Each row is where one point has got to under a steady rotation. How many steps took it there?
The counts run from 0 to 724.
[ 11  -9  65  21  -3   1  12  32  13  -2  28 -46 -22 -10  13  -1   2  -8
  25   5 -62  26  38  10 -38 -28  41  10   9 -13 -13  -5  18]
31
[-19   3   4 -15  26 -20  -9  13   5 -35  43  23  -1  13  20  31  -7  -2
  94  16 -14  -6 -19  -1 -22 -15  25   8 -53   5  42 -23  12]
701
[  4 -21   4 -27  61   1 -37  18 -15  27  64  -5  -7  17 -11  13 -31  39
  22  11  17 -11 -58 -27  -3  17   4  14 -31   9  23 -13  30]
682
[-17   7   7  31  14   0  30   2  -4 -20  63 -11   7 -16  25   5   9 -41
  67 -10   1  25  55  12   6  16  45  -1  -3  12 -10 -28  44]
2
[  3   6 -12  18 -16 -17  56  26  66  15   5 -17  22  -6  48  -3 -20  45
 -24 -30  43   0  14   4 -31 -15 -28  -3 -14  30 -21   3  36]
64
[ 20  -7  49  31  25  29 -23  63  18  -5  18 -50 -26 -22 -12 -33 -31 -15
  -8   7  -7  16  31   2   3  11  34 -12  34  43 -42  -1  34]
29
[-13 -21   5  16  25  18 -15  25  -2  -8  60   5  -9   4 -26  17 -17 -31
  44   6  33  22  25  13  17  32  39 -32   5  39 -36 -25  49]
240
[ -5   9  51   0  68  12  -8  10 -34 -11  72   4   7  12  15  12 -12  -2
  56 -15 -26   3  -6  -6  34   3  29  23 -18 -20  -8 -27  24]
699
[ 21  35  21  16  29  -2   9  55  40  -6 -26 -46  38  -6  40 -18 -25  35
  17 -38  13 -10 -17   9 -21 -29 -32   0 -21  15  10   9 -49]
411
[ -3  22  13  31  37  -4  11  30   0 -38  18   9  16 -37  34  -2 -19 -31
  66  10 -13  13  20 -16   3   3  40   8   2  34  -8 -40  49]
359
[  4  18  57  21  47   8 -22  75   4 -22 -19   3 -25   7  -2 -27 -52  -9
  47  14  10 -14   6  26  22 -24 -24  -4 -11   7 -25  -9 -24]
136
[  2 -20 -17 -15  12 -28  17  12  32  23  32  -7  32  -1  29  37 -12  65
  20   0   7  -7 -35 -20 -59 -13   1  12 -33   4  38 -14  26]
664
[-32 -21   7  -5 -20   3 -15  40  29 -27  28  27 -52  39 -14  22 -22  -9
  60  15  31   1  19  51  -8 -13  -8 -26 -39  23 -13  13   3]
483
[-18  15 -26  12  32   5  12  13   3 -24  54  19  44  -7  18  20 -13 -17
  53 -29  47   8   3  -5  22  31  19 -24 -21  38   0 -33  33]
459
[ -3  49 -21  20  33 -23  20  21  14 -34  15 -12  14  -7  50 -38 -30  -9
  41 -14  21 -19 -11 -18  21 -10 -19  23 -58  20  25 -21  19]
100
[  0 -10  28  -4  42  -3 -43  52  -7 -13   6   9 -65  10 -19 -23 -40   1
  42  59  -2 -17  -4   2 -11 -12 -12   9 -26  12   1   1  28]
363
[ -2   8  38   8   2  21 -43  67  19 -32   5 -40 -45  15 -15 -28 -26 -22
  38   4   4  -1  13  39  13 -14 -10 -21 -25  29 -14  23 -38]
493
[-20  -4  33  -2  21   3 -25  30 -20 -11  57 -22 -58  47  -4 -13  -9 -23
  59   6 -12  -4   8  34  13 -16 -14  14 -46 -19   1  12 -15]
235
[-19  -7 -31  -9  37   4 -28  25  -4   4  52 -12 -24  34 -18 -13 -23  -2
  32  -4  67 -12 -15  21  21  21 -39 -17 -55  17   8   3   2]
218
[ -6 -30  46   4  -6   7 -16  51  23  15  11 -42 -63  28 -16 -14 -22   9
   7  12  -5   3  26  48 -29 -27 -28  -1  -9  -3 -22  31 -13]
272
[-17  16  19  30 -11 -12  24  52  57 -51 -21  26  -4 -11  32   1 -39 -14
  36  10   9  -4  28  10 -15 -23   7  -8 -11  47 -16 -15  27]
375
[-11   2  58   4  14  22 -20  19  -3 -38  61 -21 -10   6  15  15  -5 -24
  58 -11 -47  11   4   6  19   1  57   5 -15  18   2  -5  12]
479
[ -2  33  18  24  15 -19  10  58  27 -47 -40   9  -8 -26  26 -19 -26 -15
  73  22  -3  -7  29  17 -26 -31  -8   2 -19  25   7  -9 -14]
374
[ -3  -1 -49  22  25  -5  16  14  20  21  54 -33  12  -4   7 -22 -16   6
  -6 -22  79   1  15   1   7  32 -28 -17 -19  37 -22 -20  50]
559
[ -7  -7  26  19  10 -38  22  36  14 -12  -5   5 -34  -9  16   5 -12  -2
  75  43 -26   8  49  23 -63 -36  -2  12  -7 -14   3 -18  16]
610
[ 17   9  46  29  25   8 -13  73  22  -6 -28 -33 -26  -9   0 -50 -48   6
   4  13  14  -5  15  22   0 -16 -23  -4  11  21 -37   3  -1]
622
[ 17  -6  57  13   5  20 -15  41  22 -18  25 -58 -29 -14  10 -18 -14 -10
   3   6 -52  12  24  -5 -10 -12  55   8  16  23 -23   6  33]
30
[  8  -6  68  11  17  27 -17  69  40 -21   1  -3  -8  -6   9 -11 -52  15
 -13  -3  -8  -3  -3  -7  10  -9  25  -8  24  42 -37  -3  28]
386
[ 20 -23  74  -7  48  15 -34  55   2  11   4 -21 -23  -1 -18  16 -29  30
  37  23 -25   8 -15  11 -30 -19  17 -12  21  -8  -6  -1 -14]
151
[ 20  30  10  24  62  -7  27  11  -3  23  45 -51  44 -22  46 -33  -9  22
   7 -39   1   2  -7 -28   9   7  -3  30  -6   3   2 -29  35]
84
[ 22  23  24  34  14 -13  32  43  31  14 -16 -67  10 -15  35 -40 -10  13
   8 -31   9   6  28  14 -26 -33 -37  11  -2  -8 -18   1 -18]
54
